In the rows, 128 means zero.
Rotation paths and how fast each direction turns (degrees per step)
Each turn is a multiple of 5 degrees from 10 to 175, or 0.
Each row of a path follows its step; steps can be skipped.
path 1
step 0: [128 132 126 123 125 131 127 136 125 133 125 123 132 112 129 128 133 122
 131 129 124 129 112 127 130 129 127 116 123 125 120 121 124 122 125 113
 140 113 128 122 123 130 123 123 119 129 123 126 125 132 145 125]
step 1: [135 129 138 130 114 134 116 129 119 132 125 117 128 123 129 130 129 125
 133 129 132 125 120 126 130 131 132 128 133 120 115 128 124 128 134 132
 119 123 120 118 125 146 127 128 129 137 135 113 133 131 133 132]
step 2: [125 133 125 122 118 121 127 130 121 129 123 120 124 118 128 128 116 127
 126 136 130 138 126 112 142 126 129 131 128 137 118 125 134 122 132 126
 130 138 116 123 122 134 123 119 123 128 122 121 119 119 131 130]
step 3: [121 134 132 122 120 133 118 135 119 130 119 131 124 127 120 142 141 131
 133 135 130 124 122 124 133 126 123 130 129 129 126 122 130 128 121 110
 144 121 125 118 120 137 121 127 129 129 129 131 127 122 132 134]
step 4: [129 127 146 123 121 132 130 133 124 130 126 134 124 122 123 136 124 132
 133 129 130 130 125 127 128 132 131 128 127 123 122 116 141 121 141 124
 124 130 130 115 126 142 124 131 134 138 117 116 133 136 138 124]
step 5: [119 119 131 130 128 128 119 127 118 130 116 137 139 121 127 128 119 125
 122 137 130 139 129 118 128 129 138 127 139 134 120 127 130 120 125 123
 129 128 125 117 128 139 126 127 119 122 127 122 114 131 141 129]
step 6: [116 135 132 122 118 134 127 142 129 128 116 127 141 117 129 134 129 127
 126 126 144 122 125 127 127 119 129 127 129 132 131 129 131 125 135 120
 138 119 121 126 133 140 116 119 127 134 135 128 129 124 132 135]
step 7: [140 132 131 125 126 130 125 138 136 114 128 130 133 116 122 133 124 132
 139 130 128 127 119 115 129 137 134 125 127 125 115 115 141 124 129 127
 124 127 126 128 129 137 118 129 131 130 131 128 125 130 143 132]
step 8: [134 125 134 128 110 133 114 122 128 128 125 137 134 114 133 130 133 124
 124 121 124 123 127 114 130 125 138 125 124 130 123 130 126 129 126 120
 128 132 123 113 123 135 125 119 120 126 125 125 117 128 136 123]
step 9: [126 135 129 132 111 135 139 135 126 135 128 116 133 118 125 134 128 129
 119 134 140 131 118 123 132 127 128 125 119 123 126 137 128 120 130 119
 126 117 129 120 122 135 124 125 135 128 124 124 120 127 139 136]
step 10: [118 128 132 127 121 121 125 127 126 122 117 120 130 119 130 132 121 121
 143 128 119 126 115 121 137 133 125 125 125 122 113 126 131 129 124 129
 134 126 132 118 130 138 125 134 125 138 132 119 128 126 142 136]
step 11: [138 127 138 125 114 126 113 123 124 137 118 131 133 130 130 122 128 137
 125 128 135 131 117 120 135 128 129 127 121 129 121 119 128 120 131 121
 132 135 121 122 124 140 118 126 121 130 128 115 127 119 123 129]
Speeds:
[130 126 129 127 130 129 128 126 126 127 127 127 126 127 129 130 127 127
 127 131 127 122 130 129 127 129 130 128 127 123 125 127 130 127 129 133
 128 129 128 129 131 129 128 129 128 129 127 128 130 125 130 128] : 120
[127 129 132 127 125 126 127 129 126 131 125 127 129 128 127 128 128 131
 131 125 126 126 128 131 127 128 130 127 126 129 131 131 128 128 130 130
 128 131 127 128 130 128 128 124 129 130 127 129 127 130 126 129] : 155
[130 129 124 129 126 129 129 128 128 125 129 127 131 128 130 125 131 124
 131 128 127 125 126 128 128 128 131 126 124 129 127 129 127 127 130 128
 126 126 128 127 130 126 129 126 130 127 129 127 126 127 129 129] : 40
path 2
step 0: [127 137 128 127 133 118 121 113 132 135 129 135 126 131 125 128 138 142
 141 136 124 131 130 132 127 132 132 130 128 125 125 126 123 125 120 124
 131 130 124 118 128 135 120 137 129 129 127 126 131 129 136 124]
step 1: [121 127 134 123 128 121 125 125 134 130 132 123 127 129 124 126 132 122
 116 124 130 131 130 129 135 130 127 138 121 129 138 135 119 129 127 136
 140 130 146 131 122 125 128 126 135 121 126 139 134 136 131 124]
step 2: [126 133 131 132 126 128 128 140 134 131 141 128 126 131 143 137 133 136
 127 122 127 117 131 129 129 125 125 128 130 122 132 121 136 133 128 123
 125 129 138 124 138 137 128 121 134 130 135 118 132 133 134 133]
step 3: [137 137 134 126 132 133 127 127 140 136 130 139 133 127 118 132 129 135
 131 122 134 126 124 131 130 127 133 130 134 136 125 134 117 125 123 122
 130 133 127 139 132 127 126 128 120 134 132 132 135 119 133 120]
step 4: [128 117 131 135 124 115 129 124 126 126 130 132 130 144 129 126 132 114
 121 132 129 137 131 132 125 127 127 128 126 127 127 134 118 126 131 128
 134 131 130 122 138 135 126 119 138 127 135 132 126 123 134 123]
step 5: [122 125 130 130 125 133 123 130 136 132 125 123 131 127 136 122 135 135
 122 115 141 120 128 115 129 115 119 133 124 127 122 120 128 127 125 128
 128 130 134 129 127 132 135 127 134 131 129 124 122 116 119 129]
step 6: [130 121 129 125 126 131 121 129 135 125 119 133 118 127 126 132 137 138
 137 133 120 131 127 133 125 131 132 129 141 131 131 135 135 126 121 119
 123 139 125 131 129 125 125 129 140 137 138 127 127 124 124 122]
step 7: [129 120 131 126 124 111 118 129 121 125 133 137 127 119 121 130 133 124
 121 127 126 133 123 122 123 120 126 129 127 128 127 134 121 121 125 130
 138 119 132 136 130 124 127 125 121 125 134 129 116 133 128 123]
step 8: [125 131 130 132 112 137 122 128 135 135 132 136 126 137 140 124 124 134
 132 119 129 133 130 118 127 129 126 124 123 115 133 129 127 129 129 134
 133 133 121 121 127 132 123 126 132 125 132 120 120 136 121 131]
step 9: [132 124 122 129 140 139 120 127 130 139 127 137 116 118 129 132 128 135
 129 128 133 124 125 132 126 130 129 136 142 128 124 134 120 126 129 128
 137 123 130 129 119 128 123 130 139 129 122 131 131 124 130 132]
step 10: [130 126 121 123 126 122 124 127 121 126 125 137 126 134 132 132 134 126
 125 133 127 126 131 124 134 128 136 125 120 124 132 140 129 127 134 126
 136 126 135 122 136 123 134 140 127 130 145 133 130 131 141 131]
step 11: [124 135 125 124 133 122 133 130 135 140 122 131 126 134 126 122 113 143
 123 123 131 124 126 115 125 121 125 127 123 127 142 118 124 127 130 128
 129 129 134 127 130 132 124 119 127 124 130 131 121 129 130 127]
Speeds:
[127 126 126 128 127 130 126 128 127 126 132 125 127 128 128 125 126 126
 129 127 128 129 129 129 130 127 128 129 126 128 131 128 128 129 130 126
 130 128 131 129 133 129 130 129 127 125 127 129 123 127 129 127] : 120
path 3
step 0: [130 124 140 123 129 117 134 128 131 108 115 121 129 118 124 127 134 132
 131 131 127 121 120 123 127 128 133 119 124 120 121 139 129 129 128 128
 118 130 130 124 137 130 137 134 122 137 128 125 120 134 140 129]
step 1: [119 134 130 119 125 120 132 117 131 123 130 124 123 120 128 137 122 138
 123 124 119 123 133 127 133 127 135 130 124 115 113 123 131 123 132 125
 130 124 131 135 123 126 117 133 137 125 123 133 109 127 137 128]
step 2: [131 128 127 132 131 123 133 118 139 117 122 119 127 121 129 131 129 126
 118 125 132 129 125 131 130 138 131 137 133 137 132 138 128 139 121 133
 140 128 121 144 133 124 132 128 140 132 126 131 114 135 132 131]
step 3: [130 127 124 121 112 123 129 135 136 111 126 125 131 118 128 129 123 129
 120 135 131 127 132 134 123 125 146 132 128 135 122 129 135 132 122 122
 114 124 131 121 131 120 127 129 136 125 124 132 129 141 129 134]
step 4: [125 125 126 119 116 126 132 121 124 127 131 134 130 126 129 135 132 133
 125 127 129 128 124 125 122 132 133 135 122 128 124 135 121 124 129 126
 123 127 127 140 122 122 128 140 136 134 128 138 122 121 126 158]
step 5: [132 127 120 123 114 126 131 126 130 122 124 133 123 127 123 122 121 128
 123 140 132 130 120 133 136 122 141 137 137 127 126 134 121 131 131 133
 137 130 121 137 141 116 131 127 120 139 137 132 116 122 126 128]
step 6: [130 126 122 124 129 124 130 128 137 117 120 128 116 125 123 139 136 135
 117 135 140 119 122 125 130 124 139 125 125 121 135 133 131 120 130 122
 124 115 137 120 132 129 138 126 123 124 125 135 118 125 116 134]
step 7: [135 126 129 124 125 116 124 128 122 127 131 131 132 123 117 139 124 129
 132 133 127 131 130 134 138 127 121 136 124 121 120 131 133 128 125 127
 136 113 138 131 123 133 137 133 130 145 126 144 115 128 129 134]
step 8: [143 140 125 130 124 132 130 120 134 128 116 111 133 121 126 131 122 139
 116 126 131 135 128 134 130 118 121 133 133 127 131 136 130 123 131 132
 132 118 127 124 136 117 125 125 131 137 129 129 119 124 132 133]
step 9: [135 117 127 122 125 121 128 130 133 124 130 128 123 124 125 134 134 136
 135 120 131 125 123 141 128 126 130 133 135 134 137 122 133 129 114 125
 129 119 131 115 127 111 125 119 133 121 123 139 118 124 132 138]
step 10: [135 118 123 129 122 119 129 138 126 125 124 129 135 124 114 136 126 137
 129 124 124 127 131 142 114 130 118 125 124 128 129 141 128 128 129 117
 121 137 122 129 134 128 132 133 126 139 130 134 118 125 134 138]
step 11: [124 126 113 117 126 133 135 123 136 122 120 131 128 122 135 140 122 137
 133 129 123 125 125 138 136 120 125 132 124 117 123 129 113 130 128 131
 120 125 124 125 142 126 120 126 128 128 134 128 123 117 140 131]
Speeds:
[125 127 128 126 131 128 128 128 130 131 126 127 129 130 128 130 128 130
 129 129 127 129 128 127 128 127 134 125 129 128 129 125 132 127 128 129
 124 125 128 128 127 125 131 127 128 129 127 127 129 127 131 129] : 130
[130 128 131 126 125 130 125 128 129 131 126 128 127 129 128 132 126 127
 130 128 128 128 128 130 127 132 127 126 129 126 124 128 127 127 130 127
 127 128 133 129 129 130 127 131 129 130 127 125 129 128 129 130] : 110
[129 126 129 129 130 125 125 125 125 128 129 130 126 129 126 130 130 124
 128 127 129 129 129 128 128 128 128 130 128 131 128 128 127 129 125 127
 128 128 126 131 124 127 129 127 126 133 127 124 127 127 130 129] : 140
path 4
step 0: [130 134 125 126 118 118 121 140 137 118 113 124 128 137 120 137 122 130
 132 126 130 123 124 133 130 124 122 134 136 123 133 140 136 132 134 133
 136 129 133 129 120 119 131 121 113 133 128 116 134 130 127 130]
step 1: [128 128 134 128 122 123 119 140 130 131 123 133 128 138 126 121 127 127
 129 126 119 139 128 126 139 138 130 127 127 121 139 142 125 137 135 131
 140 138 123 141 121 132 135 126 122 138 129 114 129 132 134 134]
step 2: [134 125 130 127 125 125 123 135 135 111 124 135 127 131 128 131 128 131
 142 126 129 129 117 131 133 122 132 128 138 126 128 140 123 134 126 130
 140 137 128 134 109 130 124 139 125 129 130 116 124 139 120 136]
step 3: [136 128 123 123 118 129 127 143 142 128 110 129 131 132 122 132 130 124
 127 117 127 137 124 139 124 139 131 134 125 123 132 139 126 132 119 133
 128 134 129 128 121 129 129 132 127 133 129 118 129 134 132 147]
step 4: [114 122 127 119 128 123 125 143 138 131 128 130 128 134 130 130 118 120
 137 117 119 134 120 131 127 122 128 126 130 117 137 129 120 134 125 131
 137 130 135 141 122 136 126 140 129 133 133 127 132 140 130 136]
step 5: [131 128 126 122 129 133 123 144 128 117 115 132 125 129 116 133 124 136
 140 129 127 127 127 135 124 130 122 114 125 118 134 135 129 132 114 133
 132 128 134 139 115 132 132 137 123 129 124 136 132 132 128 138]
step 6: [126 117 124 114 136 131 127 139 132 122 115 140 120 130 127 128 128 132
 128 125 120 130 132 137 121 129 124 128 125 128 141 129 114 136 123 131
 134 132 126 128 135 128 126 136 121 135 125 118 137 139 140 135]
step 7: [128 124 129 113 123 129 125 144 134 120 127 131 120 142 132 139 124 115
 130 135 128 122 125 137 124 123 121 130 130 126 133 140 129 129 122 131
 137 123 128 136 123 128 123 136 113 131 123 135 137 137 129 123]
step 8: [135 130 125 113 115 127 134 143 116 123 120 132 121 129 118 128 129 125
 128 126 123 132 126 137 133 130 117 120 130 123 138 136 124 136 126 128
 133 134 131 139 130 124 126 128 119 144 120 121 133 124 131 126]
step 9: [131 123 138 121 127 130 127 133 131 110 136 132 116 141 133 123 127 127
 137 127 126 135 130 129 124 119 126 127 131 117 135 135 128 131 124 121
 135 133 122 130 125 128 128 129 122 148 120 116 136 139 131 128]
step 10: [137 124 125 126 116 131 133 136 128 119 134 128 123 133 128 128 122 122
 125 127 135 135 120 145 126 135 125 125 136 130 132 140 131 122 120 134
 136 138 123 131 120 119 130 144 120 136 123 122 138 126 126 138]
step 11: [122 125 127 115 126 124 133 137 129 132 124 133 122 133 129 129 124 125
 125 115 121 144 113 136 123 124 125 123 133 114 121 141 124 126 125 127
 135 138 126 125 126 132 123 129 130 142 116 119 132 126 128 133]
Speeds:
[130 128 130 127 126 129 130 127 132 126 129 125 129 129 128 128 125 133
 128 126 131 126 128 126 126 128 128 131 125 128 130 128 127 128 127 127
 125 129 128 126 130 126 127 127 127 128 130 126 130 131 131 128] : 115
[127 132 132 130 129 130 125 129 130 126 126 125 128 130 130 131 129 128
 129 129 130 126 129 129 125 125 124 128 131 126 125 128 128 126 129 129
 127 127 127 128 125 129 127 127 130 128 125 128 129 129 127 128] : 155
[126 125 131 130 126 126 128 129 129 127 129 126 128 130 132 127 125 126
 126 132 129 129 129 127 130 131 130 128 128 128 128 124 125 128 128 127
 130 127 128 128 128 132 129 130 128 129 129 129 130 131 127 126] : 135
[127 127 129 127 127 128 126 129 129 128 131 125 132 126 128 128 127 130
 128 125 126 130 126 129 126 129 132 128 127 129 123 127 127 127 128 128
 129 128 129 129 125 129 126 128 128 127 126 128 125 128 128 134] : 40
path 5
step 0: [127 130 138 126 126 126 119 138 149 123 133 133 121 132 128 129 122 128
 118 131 126 130 124 120 145 125 137 131 125 131 143 130 128 117 131 127
 126 118 128 129 120 130 128 133 121 136 122 133 132 127 128 130]
step 1: [126 126 123 139 120 126 121 142 137 129 131 133 124 123 125 125 137 134
 132 127 122 122 138 120 123 130 121 134 118 122 133 135 127 125 131 149
 123 123 133 119 123 128 130 129 132 126 127 122 127 136 136 132]
step 2: [124 125 120 130 132 132 135 124 125 129 130 127 139 122 121 128 131 123
 126 118 117 126 125 136 114 122 125 133 132 122 125 142 130 129 127 132
 126 133 134 122 121 136 134 134 128 135 147 119 140 125 126 125]
step 3: [131 125 122 125 143 133 132 129 129 135 133 121 137 119 125 133 137 133
 124 125 122 129 115 117 141 124 137 118 131 138 128 130 131 131 127 114
 129 127 125 136 127 128 133 130 133 128 138 126 123 125 130 117]
step 4: [123 125 135 128 134 134 128 141 137 121 131 122 121 126 139 128 123 128
 124 128 129 115 134 123 132 121 125 131 128 138 141 126 132 128 122 125
 131 119 118 132 128 129 133 117 122 119 118 121 123 120 131 116]
step 5: [130 118 134 131 117 131 122 135 130 122 117 128 119 129 131 116 123 125
 129 125 119 126 140 131 123 123 124 129 118 134 132 136 138 135 129 131
 132 119 134 137 127 131 132 142 124 134 124 122 131 134 131 140]
step 6: [128 121 125 122 127 130 112 120 128 127 132 137 123 129 118 131 129 137
 115 124 129 127 126 130 124 125 133 126 128 122 114 139 143 130 142 134
 125 129 129 126 123 126 130 131 134 129 137 120 138 127 137 134]
step 7: [132 122 115 131 137 124 130 124 138 133 146 133 134 122 129 128 117 129
 128 127 129 121 129 117 126 122 146 124 132 129 119 136 121 124 131 129
 125 129 122 127 124 129 135 125 125 133 126 133 132 131 126 114]
step 8: [123 128 138 131 126 121 131 135 140 127 137 119 122 120 132 127 130 126
 129 127 127 134 124 123 133 122 135 133 123 124 146 131 124 121 120 124
 137 112 129 128 116 131 130 124 124 131 138 131 126 135 120 121]
step 9: [123 132 122 124 119 129 129 137 129 134 119 124 120 130 125 134 143 129
 127 131 108 115 128 121 127 129 116 132 112 129 133 128 136 131 130 135
 129 123 132 127 119 131 136 128 126 123 128 119 128 132 128 130]
step 10: [129 117 115 125 135 134 127 130 128 128 118 128 135 132 123 130 125 123
 125 126 124 127 131 134 132 115 120 125 136 130 130 140 135 135 135 130
 115 132 137 120 126 136 129 134 127 128 130 115 142 119 130 121]
step 11: [125 123 127 136 142 133 130 126 133 129 141 124 136 122 126 120 128 135
 127 122 133 127 127 124 136 126 134 110 130 133 129 136 137 122 133 121
 128 120 128 130 131 130 126 137 128 135 129 130 124 118 146 128]
Speeds:
[126 129 130 127 128 127 126 128 130 128 127 127 127 125 127 127 134 132
 127 130 130 133 126 127 128 128 127 125 127 129 127 125 130 126 128 127
 126 125 127 128 128 126 129 128 130 127 130 130 128 128 131 130] : 135
[129 130 127 127 126 125 130 130 132 127 131 131 127 127 128 128 128 127
 130 128 131 127 127 127 128 126 128 128 129 131 129 128 128 128 125 128
 130 125 128 128 129 132 125 125 130 129 126 126 125 126 128 131] : 95
[128 126 129 129 127 131 125 126 130 127 127 127 126 130 128 128 128 127
 130 126 130 128 129 131 129 129 131 126 130 128 127 127 132 130 130 128
 130 129 129 130 131 127 131 128 125 128 125 129 125 124 129 130] : 55
[130 129 129 125 129 130 130 124 130 129 129 130 129 127 130 128 128 128
 126 127 128 128 128 125 125 129 128 127 129 126 132 126 130 128 125 125
 128 128 130 130 129 128 131 125 127 127 130 130 125 131 126 126] : 80
